Turns, then the turns between two rows, first turn first; the first pair answered:
K83 (before => after):
[ -7  -5   1   7  -6  -1 -13 -18   8   3   4   7 -15  -3  -7 -12  10   5
   2  -2  16   2   3 -19   5  -5   7] => [ -2  -6   5  -2 -10  20   3 -16   2  -2  -1  16  -2  -7  -1  -6   7  -6
  15 -12  14  -3  -4   6   0  -8   2]
[ 10  -8   1   1  -9  19  18   9  -1   6 -19  -1  19  16  15  15  -2 -15
  10  -7  -1  11  -5  22   0   2  -1] => [ 15   0  -6   6  14  -2  -4  21   6  -2 -10  -4  15  20   9   7  -1 -10
  -9  11 -21   7  -1 -12  -8  21  -7]
[  4   3  20  -7 -18  13  27  -9 -19  -9  -1  14   5 -18  12  -2   4  -3
  28 -19  28 -10 -11  33   0  -8  -5] => [ 14   5  13  -8  24  -7  -1   6  -9 -31  12  22  14 -14   5 -13   5  -6
   3   7 -14 -21 -11  -9 -25  31 -23]
[-13  -5   1  -3 -20   8   2 -10  -9  15  11  -2 -13  -8 -10  -3   3  31
  14 -15  23  -6  -6   2  19 -32  11] => [  6 -10   7 -18   3  27  14   4 -14  -6  14  18  22  -9   2   0   0   9
  22 -16  -5 -24 -22  17 -10  -9  -9]
K858 (before => after):
[  5   3   3   8   3   2   6  17   3   4   1   0  10   5   7   5   4 -12
   7  15  -5   7  12   3   2   7  -9] => [-10   0   2  12   3 -10  -6   3   3   6  12   4  -5   2   0  -6   5   8
   1  12   1   2  17 -16  -1  -3   1]
[ 10  14   0  11 -15 -11   2  19  24  19 -19 -19  -8  -6  11 -12  -5  10
 -11  19  16  22 -14   9  32  -5  14] => [  0   8  -1  10 -22  -9   2   2  21  18  -9  -6 -17 -13   8 -23  -3  25
  -7   8  29  17 -12   3  28 -18  16]
[-29   6   8  -9  14  -5  -4 -24   0  -1   0  14   4   8 -13  -8  28   1
 -25   8   9 -16  28  -1   6   1   6] => [-23   2  11 -16   7  14  13 -19  -3  -3  -6  22  18   7  -2   2  30 -14
 -12  -1  10 -16  19  25   3   0   2]
[-11   6  -7  11   4 -13 -14   0   5  -3   5   1 -14  -2  -9  -6   2   9
 -10  11   2  -4   0 -26  -1  -4  -4] => [-12  -3   1   1  -9  12   9  -9  -4  -7   5  18  -1 -10   1  -2   0   4
  14  -8  11 -13  -8   4  -8 -16  -6]
K337 (before => after):
[ 34  16  -4  -2  19 -10 -13  41  19   6 -20 -28   5  10   5  14  -3 -28
 -12  27 -33  13   4  -3  15  31 -11] => [ 36   7   1 -12  11  15   9  39  10  -3 -17  -7  26   4  14  17  -3 -41
   5  13 -31   3  -8  27   4  24 -17]
[-20  18   0  -8 -11  -5  -2 -14  -9  -3   1  23 -23  -2   5 -12 -19  22
   0 -18  20 -12  13   2  -5 -20  18] => [-20  20  -4  -4   2 -16 -13  -8  -4  -5   5  19 -25   0   1 -14 -19  24
 -10  -6  10 -11  19 -16  -6 -11  14]
[-25  -9  -3  11   1 -16 -15 -35  11   7   9  -2 -39 -11  -9 -17  -3  30
  -5   2  26   0   5 -29   4 -21  10] => [-16 -10  -7   0  30 -16 -22 -22  10 -14  22  13 -19  -8  -6 -22  -4  20
 -15  10  -5 -14  -1 -43 -22   5  -3]
K919 (before => after):
[-14  10  -6  25 -14 -29  -9  -1   1  25 -15 -48 -34  26  -5  10   7   8
 -16  24  18  15  17 -36  41 -12  15] => [-26  -1   1  16 -41  -3  17 -23 -13  28 -12 -28 -30  12   2   7   7  13
  10  -4  46   8   8  -3  41 -38  24]
[  2  15 -14  12  -5  -9  -9   2  -9  12 -11 -37 -16   4  -3   5   7   9
 -21   8  -2  33  -1 -15  26  -3  19] => [ -4   8  -9   7 -24   7   6 -13 -16  15  -8 -23 -17  -2   3   5  10  13
  -6 -11  17  29  -7   6  26 -24  22]
[ 13  15   7   1   4  -4  -5  28   8   0 -17 -17  19  17  12  15  -1 -16
  -9  19 -19  11   2   6  18  21  -1] => [ 11  15   9   2 -12   3   6  24   7   8 -21 -21  17  15  14  18  -1 -17
   2   9  -2  17   1  20  27   6   5]
[-23  10 -17  -8  15 -21  -6 -17   6  -3 -12  -8 -12  13  -5 -30  15   9
 -27 -23  -1  22 -14 -29  -9  11   9] => [-24  10 -17  -5   5 -19  -3 -17   5   5 -17 -16 -16  14  -6 -26  15  10
 -24 -23  11  28 -12 -24   1   5  12]
K161 (before => after):
[ 11   8  -1  14 -13  -9  -9  18   7  13 -10 -28  -1   8  -2  11   4 -14
  -6  13   9  17   9   5  20   2   6] => [ 21   0   5  -4  -6  18  11  15  -3 -11  -1   3  29   1   7  11   3 -25
   6   1  -4  -3  -9  25  -8   8  -8]
[  0  -3  23  -6  -5  28  35  11  -2   2 -16  -1  23  -2  11   8  -9  -1
  23 -31 -12  15 -13  31   5 -11  -2] => [-19  -9  18 -12  22  10   7 -13  -4 -16  16  25  14  -9  -3 -21  -9  28
   8 -29 -16  -7 -12 -18 -25  -8  -5]
[  3 -12  21 -12 -12  -6 -28  25   7  -4  14  -2   5  -6  -7   5  22  22
 -14  -1 -13  22  -8   1  21 -17   4] => [  9 -14  21 -18 -14   4 -18  29   3  -4  11   0  15  -4  -2  10  21  17
  -7  -1 -15  21 -11  16  21 -15   3]
[ 17  -4   0  10  19   1   1 -29  -1 -10 -16  11   7  19 -17   6   0   3
   1  -4  -9   1   8  -6 -18  -8  16] => [ 17  -1  -3  14  16  -4  -2 -24   2  -4 -23  -2   0  23 -18  11  -3   3
  -2  -2  -6   6  13  -6  -7 -12  24]
Pairs:
Each pair is two turns apart.
[-26 -15 -13  24 -16  -7   2 -39  13 -15  30  -2  -8 -34 -23 -15  -4  -3
 -25 -24  43  12  -4  11   7 -40  22] => [ -5 -13 -16  13  28 -11 -12 -15  16 -47  42  14  18 -29 -20 -22  -7 -19
 -44  -4  -7  -5 -14 -14 -28   8  -2] : K83 K83
[-23  -5  -9  11   4   0 -18  -3  -6  11   2  36   8  -4 -12  -7  -8   3
  15  10  -2  -9  -7 -17 -11  -6  11] => [ -9  -3  -7   9  12   9 -14  11  -6   9  -7  30  20   0  -7   1  -7 -17
  16  16 -16  -5 -15  -5 -15  12   7] : K858 K919
[-24 -12   3 -17  13  -9  -3 -10   1  -1  26  40   0  -5 -13 -28 -11  -1
   7  -9  15  10  -8 -14 -13  -3 -12] => [ -4  -1   0 -13  27 -20  -9  23   9   0  11  14   7   8  -9 -13 -13 -25
  -4  15 -10  20  -6 -18  -2  30 -19] : K858 K858
[ 14  15  -8 -16  24   3 -17 -24  -3 -19  11 -13  15  12   5   3   4 -19
 -21  22 -36   2   2   2  15  38  -7] => [  0   9  -9 -22  24   2 -23 -45  -6 -26  30   7   7   3  -1 -15   3   0
 -17  12 -24 -11   3  -8   2  21  -5] : K337 K161
[-10  -1   3   9  16 -20 -20   0   4 -11 -19  -1 -12  -5   8  -7  19  20
 -20  21 -10  16   1 -18  -7  22   2] => [  1  -5   9   5  -7   9  10   8  -2  -2 -36  -6   7  -5  21  15  20  -3
   4   8  -2  24  -5  31   4  12   1] : K919 K161
[ 19   9 -17  11  19 -12  -7  19  -5 -18  13  -5  -3   6  -8  -1   1  -2
 -11  15 -22   0   0 -28  -6  20  -7] => [ -4   2 -11  12 -15  -7   3 -13  -9  -2  21   0 -25  -4 -14  -9   0  24
   7 -11  23   1   7 -18   6 -21  10] : K919 K858
[  8   4   3   4  10 -27 -18 -29 -22 -16   7  17 -14 -22   3 -30  15  28
   7  -3 -18  -4   5 -20 -34  14  -2] => [  3   6   7  14 -31 -18   0 -33 -22  10 -14  -8 -28 -25   4 -17  16  28
  25 -13  17  18  11  11   2 -17  14] : K919 K83
[-32 -12 -10  14 -17   5  23 -14  11  12   7  17 -12  -3 -15 -10   8  21
   4 -26  20   3   7  27  10 -26  16] => [ -3 -13  -4   5  -4  22  38  16  10   4  -8  14  19   5  -1   9   7 -17
   9 -15 -11   2  -4  55   3   4   0] : K858 K919
[ 13   5  -9  -1  19  -1 -25  17   5 -10   6  -3  12   3  12   3   6  -6
 -15   6 -24  -9   0 -20 -13   9  -6] => [ 23  10  -6   3   6   7 -14  26   4   0  -8 -17  17   6  18  18   6 -20
  -9   6 -20  -1   3  -2   1   7  -7] : K161 K161
[ 17 -19  35 -35  13  31   9   8 -17 -33  39  28   1 -31   5  10   7 -29
   8   0 -49 -41 -32  15 -15   5 -18] => [-20 -19  35 -25 -12  16  -4 -33 -16 -18  52  28 -38 -42 -10 -10   5  14
   5 -17  -4 -42 -17  -7  -1 -39   6] : K337 K161
[ 16   4  -4   4  18 -17  -9   6   9  -2  -1 -17   7  16  -3   4   6  -4
  -9  17 -13   6  -3   0   2  14  -7] => [ -2  -5   4  -1  -3  -1   4 -26  -4  -2  10   7   2   2  -4  -6   6  16
   9 -13  17  -7 -10  14  -2 -21  -1] : K858 K83
[  5  16  -2  17  -6 -32 -14  -7  11   3  -2 -10 -11   2   2   4   5   2
 -16  11  -1  22   6 -17  15   4 -16] => [ -5   9  -3  12  -8 -28 -14 -25   7  -1  12   7 -15  -7   1  -6   5  18
 -14  -1   8   9   6 -21   4  -7 -15] : K858 K337
[  5   9  -3   0 -22  29  17  19   1  -6 -10  -7  12   4   7  18  -5 -16
  -8 -13  -1   4   1   4  12  -2  -4] => [-10   9 -10   6  -6   4 -13   2   8  -7   8  -3  -8   3 -10  -3  -5  11
 -28  -4   0  -3  12 -40   4  -2   0] : K161 K161
[  8  17  -9 -40  15  21   6  14  -9  15  13 -13  23  -1   4   4   9   6
  16   5 -22  15  -7  14 -13  -7  23] => [ -1  23 -14 -29  18   0 -14  10  -4  24  14 -25   3   0  -5  -3  10  19
   1  13 -14  22   4 -13  -5 -12  31] : K161 K161
[  7  13  -9 -10 -28   7   0  13  -4  18 -29 -20  -4 -21  -8  -6   5 -21
  -2  17  10   3  -4  20   9  12  12] => [ -4   2  -7 -25 -17  15  -3  -8 -12  -3  -2  20   4 -31  -9 -27   3  -6
   0   2   8 -22 -14   8 -25   5   8] : K919 K161
[ -9  -1  -6  28 -21   1   4  36   2   0  17   0   0  15  -7  23  11  -3
  29  17 -21   2   4   3 -27  -3 -28] => [-22  -5  -5  26 -28   1   4  16  -1  -2  31  12 -10   6 -12  11  11  10
  31   5  -4  -2   5  -3 -31 -19 -23] : K858 K858
[  3   7  -1   4   9 -22 -17  12   2  -1 -11 -24  -3   8  -5   2   0  -4
 -11  16  -3   4   6 -16  10  13   5] => [-16  -5   1  -6   1 -10 -14 -19  -7  -9  11   7  -9  -8  -9 -17  -1  19
   1  -9  15 -11  -1 -14  -8 -14   8] : K858 K919
[  4   5  13  12  18  24   6  -9 -23 -11  22  16  -1  11  16  -7  -4   7
 -10 -17  -6 -17 -32   2 -18 -10 -30] => [  3  11   9  20  28   4 -14   1 -19  -7  21   5 -11  15   8  -9  -4  14
 -25  -1 -14 -12 -22 -25 -11   2 -26] : K858 K858
[ 27  21  -4   6   3  13  22  29  12  -8  -4 -17   4   9   4  14   3 -23
 -16  11 -13   2   9  25  15  18  14] => [ -3   6  -3   0 -13  22  27 -22   2 -13  22  15 -13 -12  -5 -12   5  11
  -3 -21  21 -15   8  23   1 -24  23] : K858 K858
[ 10  -3   6   3   2   8  13   9   9  12 -20  -8  10  12  -4  14   3  -3
  11   9  -6   8   2   5   3   2  -9] => [  2  -1   1   7   2  -1   8   7  11  13 -19 -15   1  13  -6  11   3   3
   6  12  -4  10   6  -4   6   2  -5] : K83 K83
[ 13  -7  17   0 -10  19  13   4 -18   5 -10   1  14  -4  21   1   0  -8
  15 -14   0  -7   2  12  -3   1   2] => [ 12   0   8   8  12  -8 -14  13  -5   3  -7 -15   3   3   9  -5   0  -2
 -12   7 -14  -1  14 -26  -1  19   1] : K83 K161
[  3  -5 -13   6  22 -15 -30   1   2  -6   5  13  -5  -9  -9   3  14  15
 -23   7 -18 -10  10 -42  -7  15   1] => [ 24  -9   0  -5   6  22   5  17  -8 -11  -9  23  27  -9  10  24  15 -19
   5  -7 -26 -11  -8  16  -9  19 -11] : K858 K858
[  5  17  -8  19  13 -17 -10  20  33   3 -16  -7  13  -1  13   1  -1  -6
 -11  36 -27   8 -11 -19   0  50 -22] => [ -8   7  -6   5  23 -12 -14  -2  27 -11   7  23  14 -14   6 -17  -2  16
  -8  21 -26 -15 -17 -32 -25  45 -24] : K337 K161
[ -2   4 -13 -27  -5  12   2 -17   1   7 -26  34  -3   3   4  -4   4  20
 -12  10 -36 -15   0   3 -10 -21 -14] => [  1   5 -12 -23 -14  19  10 -10   1  16 -35  27  -2   5   5   5   1  12
  -4   8 -33  -8   1  20   2 -25 -10] : K858 K337
[  0  -3  27   3   4  28 -21  16 -14 -44   4   4  -7 -14  15  23  -6 -24
 -18 -36 -52  12 -13 -15  21  42   3] => [-27  -8  29   1  -5  21 -29 -18 -18 -43  24  21 -26 -25   7   3  -6   5
 -17 -54 -30   3  -7 -32  17  15  13] : K161 K858
[ 12  -7   1  10 -10  12  24  19   5  14 -20 -13  -5  -3   7  25  -5 -12
   6   0  -1   0   6  31  20   2   1] => [  9 -14   5  -4   5  24  28  10  -1  -7  -4  18   9 -11  10  13  -5 -10
  11  -9 -10 -23  -3  28 -12   5 -11] : K919 K919
[ -2 -18  -4  -7  12  11   3 -26  -2 -18   0  42  13   1   0   4   6  16
   3 -18  -2 -13 -20  -7 -23  11  -7] => [-10 -12  -4   3 -18  12   9 -32  -3   6 -17  21  -5   3   3  15   7  18
  15 -26  28   7 -10  15   8 -13  11] : K161 K83
[-12  -7   5   5 -35  21  21 -17  -3  10  -6   4  -5  -5  13   6   0   5
  24 -17  31   2  -2  37   2 -37   8] => [ -6  -6  -3  -5  24  -2 -18  -9   4 -24  22  30   8  -3   3 -21  -2  12
  -9   4 -19 -25  -6 -25 -44   6 -13] : K919 K83
[  3 -23  11 -14  -5  32  24 -19 -10 -10   6  36  27  -6  12  -3   6  -6
  20 -15   2 -19 -15  29 -17 -10  -4] => [  9   3  -3  21   5 -26 -19   9  15  24 -20 -35 -12  17  -4   9   6   1
 -21  31  -5  19  17 -22  27  12  11] : K858 K83
[-19 -16   0   4  -1 -11 -17 -14   0  -6   3   7 -26 -18 -18 -11   5  24
  -2  -7   6  -9   7 -16  -5 -10  13] => [ -7  -7   0  14  -8 -18 -12   6   5  12 -18 -24 -28  -7 -12   5   6   7
  -5   3   3  11  11  -4  19  -5  16] : K337 K161
[ -6   0  -4  11 -29  -5  13 -18  -5   1 -10 -15 -15  -4 -13   5 -13  26
 -12 -14  34   8  31 -18  17 -23  19] => [ 27  -3   0  -6   3  22  26  17  -7 -29 -16   3  36   2   5  13 -12 -17
  -8  -3 -23  -6   8   4 -15  25 -12] : K858 K83
[-13  -3   4   8   0 -13 -10 -16  -3  -9   5  -2  12   2 -23   6 -12  -8
   2  21  -9  -2   4 -25  -2   9  -2] => [-13  -7  11   8 -23   3   7 -23 -11  -1   0  -1  15  -2 -16  15 -10 -13
  20   7   8   2  -1   5   9  -8   4] : K83 K161
[-14 -10  14   5 -22  10  19 -17  -6   0   0   7  -4  -5  -6  -7   3  15
  17 -23  24  -9   4  15   2 -18  -3] => [ -5  -8  12   6 -23  17  25  -8  -3   3 -12  -4   3  -1  -3   4   1   2
  19 -19  20  -2   3  28   8 -10  -6] : K337 K858
[-15 -12  -2  12 -14 -19   1 -23  -9  13   4   5 -13  -9   4   4   2  -2
  -2 -18  45   4  17   4  33 -17   6] => [  0 -19   3  -4 -10   5  23 -10 -17   0   0  23  19  -9  19  12   1 -25
  11 -25  24  -6  -1  33  13  -1  -9] : K858 K919
[ -5  -7  -8 -17  18 -16  -4   2   0 -24  25  26  16  -3   5 -28   3  14
  -8   4  -4  -9  -5 -33 -12  14 -10] => [  5   0 -10 -15  22 -17  -3  18  -1 -24  19  18  21  -1  10 -20   5   1
  -8  15 -16  -3  -4 -29  -8  26 -15] : K858 K919
[-14 -28 -17  -9  -4  -1 -30 -21  17 -12 -10  15 -31  14 -42  12   2   0
 -15  23  20  10  28 -31 -20 -14   7] => [ -3 -21 -19  -3  -9   1 -27  -3  22  -1 -29  -7 -28  20 -39  28   2 -15
 -15  34  14  25  30 -18  -3  -5   6] : K337 K161
[ -7  -4   2  -2 -21   8   8  -5 -10   2   6   2 -17  -6  -5  -9  -5  -4
  13 -29  29  10  -2  12   4 -19  33] => [-12  -8   4  -6 -13   6   0 -11  -8  -4  17  13 -19  -7  -8 -18  -5   6
  10 -32  25   4  -4   0  -5 -20  30] : K161 K161
[ -7   4  -1  -2   3 -12  -9  -6  -1   3   9  -6  -6   4 -12  -8   1   2
 -13   3  -1   1   6 -27   0   4   6] => [  3  -3   5 -11  -4  14  15  -2 -10  -5   5   9  14  -2   2   0   2 -13
   5  -9  -6  -7  -8   8  -9   3  -1] : K83 K83
[ -2 -16  -2   1  16   4 -20 -23   1 -21  32  28   2   0 -20 -18 -13  23
   7  13  -2 -18 -19 -20 -22   5 -14] => [ 10 -17   2  -5  19  16  -6 -12  -1 -24  25  32  19   1 -11  -8 -13   5
  15  12 -14 -18 -28   2 -24  15 -22] : K919 K337
[ 11  -6   5   0  -9   2   8   5  -2   9 -11 -11   0   3  12   7   7 -14
  11  -1  -5  18  -2  16  10  -5   2] => [ -4  -6  -2   1   9 -16 -16 -10   1  -3  12   3  -9   0   2 -15   5   8
  -6   1  -8   3   3 -21  -8  -2   1] : K161 K161
[  1  -3   7  28   1   4   5 -17  -6   5  14  19   5 -13 -11 -11  -4  31
  19 -46  23  -9   9   3  -6 -24  14] => [ 28   3  11  30  -2  16  22  18  -3  14 -15  -9  24  -1   2  18  -6  -2
  26 -32   9   9   4  34  11  -3  10] : K161 K858
[ -8   8 -10  13  10 -10 -23 -39  -4   4  23  19  -8  22   0 -25  -3   4
 -22   3  22  -9   3 -17 -13 -18  -1] => [ -7   4  -2  10 -13   9   1 -41 -10  12   9  19  -2  19   8 -14  -1  -7
  -5 -12  37  -2  -3  19   0 -35   4] : K919 K83
[ -6  -1  -4   2   2  11   4 -12  -2  -4  14  11  12  -5   0   1  -2   1
   7 -15  -8  -1  -8  15  -4  -1   3] => [  5   8  -6  11   4  -3   1   8   4   5   1 -11  12   4   0   7  -3  -9
  -1   5 -17  12   0  12   9  12   3] : K858 K919
[ 29  -7  11 -16 -18  18  45   8  10  -3  11  52  12  -9  20  14   6  -5
  20   2 -17  -8 -14  17 -15   8 -19] => [ 23  -6  12 -10 -37  21  51   6   9  11  -2  38   2 -11  19  21   6  -3
  25  -5   0   1  -8  29  -1 -10  -9] : K919 K337
[ 16  -1  37 -16  12  13   6  19   2   1  16  19  23   3  -3   0   0 -12
  27   6  -1 -10  -5  -3  -5  22 -28] => [ 20   9  34  -3  10  -4  -4  33  11  16   3  -7  12  13  -6   8   1 -16
  18  20  -1   7   8  -9  14  29 -20] : K919 K919
[ -5  -8  -1 -10   8  24  12   3  -7 -21   6  15  12   3   9  -8   3  -2
   1  -4 -14 -10 -12  14 -19   3  -6] => [-18   0  -8   7 -10  -1   0  -5   3   7  -6 -17 -24   4   0  -6   5  17
  -9   1  17  10   8  -1  16 -18  14] : K337 K337
[ -3   7  10  19  34  -5 -26  -3   0  11   7  -3   9   5  14  10  -6  -1
 -23   1   3  -3 -23 -19   5  22  10] => [ -8   8  13  24  10   0 -14  -9  -3  25  -3 -13   1   4  15  18  -3  -3
  -9  -8  28   7 -22   2  25   2  19] : K919 K919
[ 10   5  10 -14 -26  15  14  19  10  16 -12  -2   2 -23  16  -1 -27  -3
  16  15  18   4  14  52   3 -34  10] => [ -8   0   7 -23   6  -5 -18  -4  12  -6  23  31  -7 -33   0 -36 -27  27
  -3  14   9 -23  18  -1 -30 -28   6] : K919 K161
[-23   9  -4  20 -12 -26   8  25   1   9  -7 -41 -28  21 -16   6  -9   5
  -2  31  -3   0  17 -43  24   0   5] => [-27   2   5  13 -45   5  39  13 -12  16 -12 -31 -21  14  -6  17 -11  -3
  25   2  24   0   4   2  31 -27   8] : K919 K858
[-21 -17   6  20 -48   4  21 -21 -10  16   7  10   4  -4  -3  -7 -12  -7
   0 -12  50  16  -4  32  22 -40  24] => [ 20  -5   1  17  -1   1  11  37   2  -1 -11 -12  39  16   9  12 -14 -55
 -21  29 -17  19 -12  25  15  29  -6] : K858 K83
